In the rows, 128 means zero.
Where one turn sends some rows of the set: a few examples, then the rows asked:
Voni: [102 120 124 142 144 150 138 137  93 130 116 128 130 127 127 129 136 159
 142]
gipe: [130 102 153  95 138 134 132 151  94 167 133 135 143 107 142 114 111 150
 120]
Fid: [129 110 179 120 141 135 129 127  91 158 124 122 165 104 137 132 120 110
 114]
danar: [139 127 146 124 142 134 123 139 119 157 121 154 118 112 148 147 140 122
 151]
Fim: [ 89 112 158 123 132 152 178 143 113 146 115 157 125 114 133 133 132 138
 144]
fako: [120 106 139 122 122 128 155 144  88 146 115  93 113 128 142 116 124 150
 164]
Sofe: [125 109 137 136 142 136 131 126  91 158  98 153 108 117 121 129 145 141
 141]
dip: [116  94 159 130 149 132 120 128  85 155 120 114 149 118 129 110 120 114
 110]
vir: [131 117 162 107 132 128 137 142 102 163 122 138 166  98 133 131  96 131
 121]
merod: [157 112 161 122 134 126 157 130 104 154 122 101 161 120 132 132 126 129
 153]
Dop: [119 111 153 123 136 134 141 134 109 166 114 172 103 109 134 139 134 130
 145]
pizi: [ 80 114 173 119 125 139 125 136 110 147 132 112 156 103 147 137 136 131
 165]
Fekor: [128 127 146 135 135 131 126 127 126 150  88 147 131 121 145 142 136 115
 137]
rabiz: [ 88 101 164 122 118 113 150 149 114 156 112 103 136  95 125 120 156 143
 129]
gez: [132 128 148 126 146 142 155 156 107 138 145 129 131 105 135 146 155 132
 150]
zasu: [102 116 169 134 140 149 147 125 109 132 121 126 124 126 156 151 161 140
 113]
kene: [ 89 108 155 126 127 127 135 148 114 147 113  96 155 104 131 114 148 125
 158]
gop: [107  84 160 107 141 135 133 138  93 165 122 131 133 118 140 101 116 134
 106]
sekad: [127 103 173 101 125 136 164 129 120 161 123 132 147 129 156 129 104 142
 156]
Puram: [106 120 155 151 119 113 140 117  99 137 118  99 123 124 138 148 102 124
 147]
Sasum: [114 112 162 118 106 113 183 143 107 156 109 117 114 109 137 136 109 141
 149]
vepor: [ 76 118 163 127 119 121 124 133 109 150 137 124 144  95 132 147 118 154
 148]
gevi: [104 131 139 152 135 122 154 141 131 131 115 133 137 115 126 145 126 120
 122]
biga: [ 96 100 177 125 121 136 152 119  94 144 114  99 110 136 164 134 127 129
 149]
sigev: [128 113 158 131 138 143 130 119 102 154  86 143 120 123 143 137 162 130
 130]
Robet: [135 125 172 127 117 115 156 132  92 148 138  99 119 105 146 161 126 138
 149]
pano: [122  83 173 130 140 121 142 109  91 157 143 112 114 133 141 131 131 147
 120]
kofe: [116  95 141 123 135 124 136 123 105 155 137 125 126 138 139 120  92 159
 147]
vivof: [ 94 111 160 124 120 110 131 143 102 155 136 111 131  89 125 139 145 167
 129]
fel: [127  96 169 146 131 108 163 111 107 155 111 110 141 123 117 129 118 120
 120]

gipe turns into dip
kofe turns into fel
Sofe turns into Fekor
Now these:
pizi turns into vivof
fako turns into Puram
Fim turns into zasu

Where one turn sends some rows of the set: a few examples, then the rows asked:
Kabo: [139 141 107 136 127 108 113 137 134 134 111 144 148]
bug: [143 115 111 114 127 153 143 114 110 128 151 132 126]
pefiv: [125  91 146 136 109 128 121 138 120 152 133 142 140]
lubad: [126 127 125 131 121 143 134 124 145 159 114 152 141]
tad: [116 109 144 138 135 118 104 103 133 128 140 131 129]
zele: [121 123 154 119 115 139 148 119 113 108 126 145 115]
Tosov: [129 124 113 115 114 151 150 141 124 145 142 142 106]
Fotid: [115 116 155 129 119 133 126 131 144 135 163 144 140]
Danol: [145 114 116 119 108 137 133 154 147 142 146 109 124]
ganud: [133 103 134 107 114 135 134 116 112 132 155 159 119]
seduk: [134  99 152 129 113 118 123 116 137 102 145 118 118]
boful: [133  99 152 133 118 118 118 116 132 100 142 117 125]
Suga: [131 155 129 131 114 117 126 128 109 108 127 112 140]
mopu: [154 126 121 123 104 101 132 125 128 104 132 124 101]
mani: [161 131 108 120 123 139 112 116 128 143 142 147 113]
ret: [124 121 136 112  98  95 125 125 149 127 134 127 110]
tel: [128 144 141 149 112 129 144 130 138 121 106 120 119]
keva: [137 153 101 121 125 139 126 123 142 125 113 137 132]
Kubo: [154 107 121 125 132 112 115 156 144 143 143 145 127]
relat: [126 119 150 161 130 119 116 131 121 122 136 119 139]
lal: [104 127 127 125 100 125 140 155 143 134 138 119 123]
tuvuv: [155 133 127 135 114 103 126 163 125 123 139 148 116]
miki: [161 110 132 143 126 130 104 124 115 115 115 132 140]
Pif: [165 118 123  98 120 136 126 127 132 114 118 154 121]
nete: [142 139 113 136 127 100 114 142 133 131 112 143 147]
norub: [128 122 117 115 115 153 151 136 121 141 145 146 106]
nared: [123 152 114 143 127 129 126 133 125 113 129 155 142]

zele turns into lubad
Danol turns into tuvuv
Now these:
norub turns into Kabo
Fotid turns into mani
mopu turns into lal
Tosov turns into nete
Pif turns into tel
ganud turns into keva
nared turns into tad

Where one turn sends some rows of the set: a few examples, then the rows asked:
Zav: [135 146 150 104 119 142 133 131  71 136 138 135 147 137 125 131 139 126
 112 128 140 137 134 130 105 137 134 119 131 154 131]
miku: [128 118 144 111 129 164 143 134 103 128 140 138 129 125 114 125 136 132
 131 147 145 131 114 134 111 139 128 117 155 169 123]
mur: [117 129 112 105  96 123 134 131 126 118 146 129 145 130 136 141 156 129
  92 146 115 129 139 120 130 135 120 140 136 114 143]
Duka: [125 133  96 106  95 138 151 124 144 126 144 132 147 117 121 141 152 130
 108 150 120 107 120 130 137 138 123 121 140 127 136]
kena: [120 105 146 126  78 134 128 137 116 110 144 137 143 157 135 132 135 121
 107 141 128 121 132 137 136 126 115 123 132 112 121]
bani: [140 151 126 107 134 128 127 125 155 129 138 133 139 149 154 158 139 114
  94 109 145 102 130 121 106 125 132 119 133 118 139]
Panok: [140 127 114 136 155 124 104 133 114 137 133 139 110 136 124 111 102 130
 145 119 113 119 142 125 116 125 114  96 129 132 146]
buzo: [121 138 144 145 121 134 146 145 101 123 160 134 137 131 149 156 114 120
 156 104 136 143 142 126 132 143 118 148 131 121 148]
Kire: [144 133 149 113 108 119 118 115 142 116 118 128 115 118 147 147 124 142
 129 139 126 149 139 132 107 112 109 112 127 126 135]
nit: [124 138  97 103 100 110 128 133 140 128 137 135 138 141 129 136 146 130
  96 149 117 104 117 120 125 142 126 131 123 128 134]
Lun: [116 115 129 129  84 133 129 131 126 110 136 133 166 146 135 129 129 126
 129 148 124 128 111 146 133 120 114 108 129 129 108]
noni: [128 128 149 137 132 107 131 131 124 125 141 131 132 108 132 146 176 129
 138 117 117 150 132 133 131 138 123 138 116 134 128]
Tovap: [146 156 138 150 165 136 123 125 107 119 147 128 140 126 119 128  91 127
 145 122 120 105 139 130 123 118 120 121 120 118 138]
pok: [144 141 135 141 120 110 132 127 111 137 145 135 139 131 134 133 100 128
 188 125 119 129 130 134 132 139 120 126 128 143 133]
tul: [125 140 141 104 137 147 133 141  90 136 144 142 147 151 127 134 143 119
 102 121 148 115 121 122 103 144 140 130 142 157 132]
mor: [141 148 134 156 161 157 139 132 114 115 155 127 127 117 119 136  92 125
 141 125 132 107 132 136 128 124 116 117 120 115 135]
Kolud: [144 132 118 110 142 139 136 117 178 130 139 133 139 133 143 146 136 120
 123 131 142  97 117 130 114 123 127 106 149 135 127]
paz: [152 131 139 132 130 136 130 119 145 112 136 134 120 131 113 126 164 106
 130 108 121 122 105 126 146 150 139 121 161 127 135]
Vopob: [120 125 108 106  91 129 129 127 145 108 126 135 131 127 119 134 140 139
 108 150 111 124 111 119 131 135 120 134 154 128 143]
boku: [130 132 129 106 142 151 138 137 108 141 143 141 144 142 120 125 139 123
 122 139 148 109 106 131 107 144 138 116 145 173 119]
kar: [140 146 144 152 160 148 122 133 113 106 143 132 116 130 116 131  85 128
 136 119 125 107 129 124 123 123 118 130 132 113 144]
zok: [148 125 147 132 136 105 118 116 138 124 130 133 131 120 117 122 166 122
 152 123 105 135 121 129 138 138 132 127 145 141 128]
kisa: [139 114 138 116 127 143 133 116 171 116 130 131 118 112 139 145 130 137
 137 145 133 129 127 133 115 115 112 111 155 135 131]
nemav: [102 113 130 127  92 132 128 141 141 108 126 146 164 147 125 142 131 135
 125 130 125 107  99 132 125 120 120 129 143 138 120]
bim: [134 129 155 108 115 144 125 133  84 127 126 137 123 133 117 123 128 137
 126 142 136 144 119 129 105 137 126 120 141 164 128]
nize: [134 153 123 140 128 112 125 148 114 129 148 139 127 164 148 141  98 111
 149 104 138 118 109 121 124 155 127 136 119 132 135]
Lobi: [133 149 130 153 172 136 124 140 119 116 147 131 125 131 123 133  88 130
 138 125 130 102 122 128 118 125 117 127 112 124 132]
lar: [150 154 123 135 122 134 140 127 134 121 141 130 123 131 124 141 162 103
 118 102 136 122  97 136 142 156 137 107 121 125 125]
saz: [128 147 134 138 126 110 129 143 126 121 136 134 116 128 135 152 165 120
 116 104 134 139 105 130 126 151 127 131  99 130 125]
fetod: [116 119 135 122  87 136 144 134 130 129 138 148 173 141 120 151 144 128
 122 124 128  85 126 136 133 120 126 126 136 130 127]
mimu: [132 149  92 141 155 149 129 134 116 136 141 135 138 124 129 128 106 122
 141 104 129 117 127 135 120 127 117  81 122 131 141]
tafes: [130 139 105 105  89 114 127 116 127 121 131 125 152 123 128 127 144 135
 114 156 104 134 127 128 130 130 119 120 133 127 134]
Nofa: [113 137 112 139 156 136 114 153 115 128 132 147 112 132 128 141 107 135
 125  93 129 114 132 114 107 128 114 117 124 130 159]
tirap: [129 143 141 153 174 147 130 137 112 114 156 130 136 124 126 139  99 128
 135 117 128 107 142 125 122 120 117 137 125 114 143]
badol: [131 119 140 118  80 114 123 134 120 131 134 146 150 162 124 135 134 125
 113 134 123  88 129 134 130 127 125 122 121 124 122]
rimo: [124 118 114 143 158 166 126 140 119 117 148 137 113 128 128 124 111 120
 129 106 129 128 141 123 126 128 114 104 155 117 156]
fofo: [145 154 143 109 111 121 126 117 128 126 132 126 136 131 158 160 136 125
 103 115 136 136 150 129 106 116 120 114 116 111 141]
Siv: [128 130 120 140 151 145 134 135 102 142 150 138 130 110 128 138 122 132
 140 106 123 120 168 130 122 121 111 103 124 123 155]
dud: [135 118 141 141 130 135 132 141 131 119 149 144 113 145 130 135 102 119
 167 115 130 115 120 117 136 150 124 146 164 134 146]
let: [146 142 120 142 129 146 157 131 121 136 170 132 144 140 139 139 112 102
 163 113 141 109 127 137 145 152 130 118 141 127 133]

nit turns into tafes
Tovap turns into mor
miku turns into tul
Now these:
buzo turns into dud
kena turns into nemav
rimo turns into Nofa
Kolud turns into fofo
paz turns into saz

